[[8936 4852 2690 6650 5098 3557]
 [8843 4441 5628 6183 7973 7653]
 [4738 6308 8154 8661 6056 7916]] Out: 4441

[ 63 990 531 564 863] Out: 564

[975   1 540 661 561 597 677] Out: 561

[525 790 504  83] Out: 525

[[164 144 140 176 144 197  59]
 [184 181 133 155 186 128 205]] Out: 133

[[ -14  247  200 -284  251 -658]
 [-134 -164  -50   42  323  511]] Out: -164

[[257 937 845 493]
 [769 703 607  74]] Out: 493

[198 617  78 763 988] Out: 617
---
[[-0.15 -0.14 -0.15 -0.14 -0.10 -0.15 -0.14]
 [-0.19 -0.18 -0.20 -0.15 -0.12 -0.19 -0.16]
 [ 0.21  0.24  0.25 -0.05  0.00  0.24 -0.04]] result: -0.19

[[-0.4 -0.6  1.7 -1.0]
 [-1.8 -1.0 -1.3 -2.1]
 [-0.4 -0.6  0.7 -0.4]] result: -1.3

[[-0.42  1.28 -0.93 -1.01 -0.42 -0.01  2.24]
 [-0.37  1.23 -0.84 -0.90 -0.38  0.00  2.11]
 [ 1.07 -0.73  1.82  1.50  0.87  0.53 -1.71]] result: 0.00

[[ 0.28  0.53 -1.23  0.55  1.98  0.32]
 [ 0.01  0.30  0.52  0.48  0.73  0.27]
 [ 0.43  1.36  1.57  0.74  0.94  1.53]] result: 0.73

[[ 1.3  0.8  1.4 -0.2]
 [ 0.3 -0.2  2.0 -0.2]
 [-1.1 -1.2  1.0 -0.3]] result: 2.0

[[ 0.059  0.167 -0.039  0.025  0.188 -0.017  0.129]
 [ 0.065  0.171  0.000  0.049  0.221  0.061  0.034]
 [ 0.040 -0.181  0.005 -0.015 -0.205 -0.108  0.138]] result: 0.061

[[-1.4 -0.8 -1.1 -1.0 -0.9  0.2]
 [-0.2 -0.3  0.2 -1.8 -0.4 -0.6]
 [-0.7 -1.7  1.3  0.3 -0.7 -1.1]] result: -0.4
---
[[ 19 -34 -17  -9  15  -1 -10  -8]
 [-17  16  24   4 -13  -2   3   6]
 [ -4 -23  47   8  11   4   7   7]
 [-36  11  11 -12 -12  26 -12 -14]
 [  8 -11   2  10 -17  27  12  12]] Answer: -17

[[ 25  -5  11  -5   3  -3  -9  15   0  -3]
 [ 25   1   9  -8   3  -1 -16  17   0  -3]
 [-45  23  -2  40  14  26  -6   2  20 -23]
 [ 22  13 -10 -21   1  12 -36  16  -1  -1]
 [-31  19   0  33  10  25  -5   0  18 -24]
 [-35 -10  10 -16  17  -2  14 -12 -19  11]
 [-34  -7   7  -1   8 -19  -1   8  -8   9]
 [-31  13   4  26   1  12  -5   4  24  -8]
 [-39 -10  10 -16  13  -7   9 -12 -14  16]
 [-29   3  11  20  -3   1  -5   7  19  -2]] Answer: 25

[[ -1  -6   6  -6  -5  -1  10  -2  -2   0   6   5   3  -3]
 [  4  27   0  -8  -8  -8  -7 -19 -12   2  13  -1   0  17]
 [-14  16  -1 -13 -23  15   0  -6  -9  -5 -20   5 -24 -24]
 [  6  35  -1 -16 -10  -8 -11 -23  -9   4  15  -2  -2  25]
 [ 17  19  -9  30 -36  61 -24  30  48 -39  -5  17  21 -17]
 [ 16  13 -20   2 -11 -31  -2 -14   2   9  11 -13  23 -16]
 [-10 -10  34  31 -13   2  11  -8   5 -35 -26 -21  14 -14]] Answer: 4

[[ -1 -23   6  -2 -22 -49 -26   9  28   7  15  -4 -12  14]
 [ -1 -27   6  -5 -23 -47 -18  13  30   7  15  -4 -10  12]
 [ -1 -22   6   9  20 -40 -20 -21  17 -13  13  -4 -21  29]
 [ -1 -27   6   5   1 -47 -27  -9  30  -6  15  -4 -21  25]
 [ -1 -27   6   4  -9 -49 -27  -2  29  -1  15  -4 -16  21]] Answer: -1

[[  5 -11   3  -7  10  -9   7  -4]
 [ -8 -29  -7 -13   0 -18  25   5]
 [ -6  25  -1  28  -7  34  10  29]
 [  9  -5   6   0  10  -2   5   2]
 [ 15  13  13  10  12  13  -3   6]
 [-30  10 -19  19 -20  25  26  31]
 [ 51  -1  37  -5  36 -10 -17 -13]
 [-11   2  -6  12  -7  14  20  22]
 [-27   9 -17  18 -18  23  25  29]] Answer: -8

[[  7   7  11   2  19   5   3  12  11 -18 -12 -16   8  -4]
 [ -3  -5  30  -6  33   5  -5   6  14 -21  -5 -16  25 -23]
 [ 19   9  -7  17   4   5   7   2   8 -11 -16 -14  -7   9]
 [-40 -35  15 -18  -6 -32 -27 -26 -30  14   4  22  38 -23]
 [-54 -31 -16 -23 -47 -40 -27 -32 -51  49  23  53  11  -1]] Answer: -3
---
array([[ 11,  -3,  27,  49],
       [ 18, -18,  30,  35]]) -> 11, 35

array([ 56,  29, -17,   2, -15]) -> 56, -15

array([[ 11, -33, -40,  44, -31],
       [-22,  22,  60, -25, -49],
       [ 37, -31, -49,  55, -16]]) -> 11, -16

array([ 25,  15, -48, -43]) -> 25, -43

array([ 15,  25, -32, -46,  -3]) -> 15, -3

array([[  1,   0, -17,  -4],
       [ -1, -16,  -4, -10],
       [-16, -47,  -5,  53]]) -> 1, 53

array([[ 18,  -4, -51,  20,  -6],
       [  7,   4, -18,   2, -46]]) -> 18, -46

array([[ 54,  48, -49,  17,  20,  11],
       [ 20,  36, -36,  42,  14, -20],
       [-23, -23,  54,  -3,   3,  12]]) -> 54, 12
---
[  2 -23 -13   0 -59 -14 -12] => 2, -12

[ 14 -19  -9  56 -17  -6] => 14, -6

[[-22  29   4  52]
 [-10 -18 -16 -20]] => -22, -20

[-20  -6  -4 -33  47] => -20, 47

[-45  28 -37 -35  40] => -45, 40

[[ -4  23  18 -17  56   3 -18]
 [  6   4 -30 -24 -33  -7  46]] => -4, 46

[[-29  20 -10   3   7  11]
 [-30  16 -11  54 -21   3]
 [-25  15  -9  26  -7   6]] => -29, 6
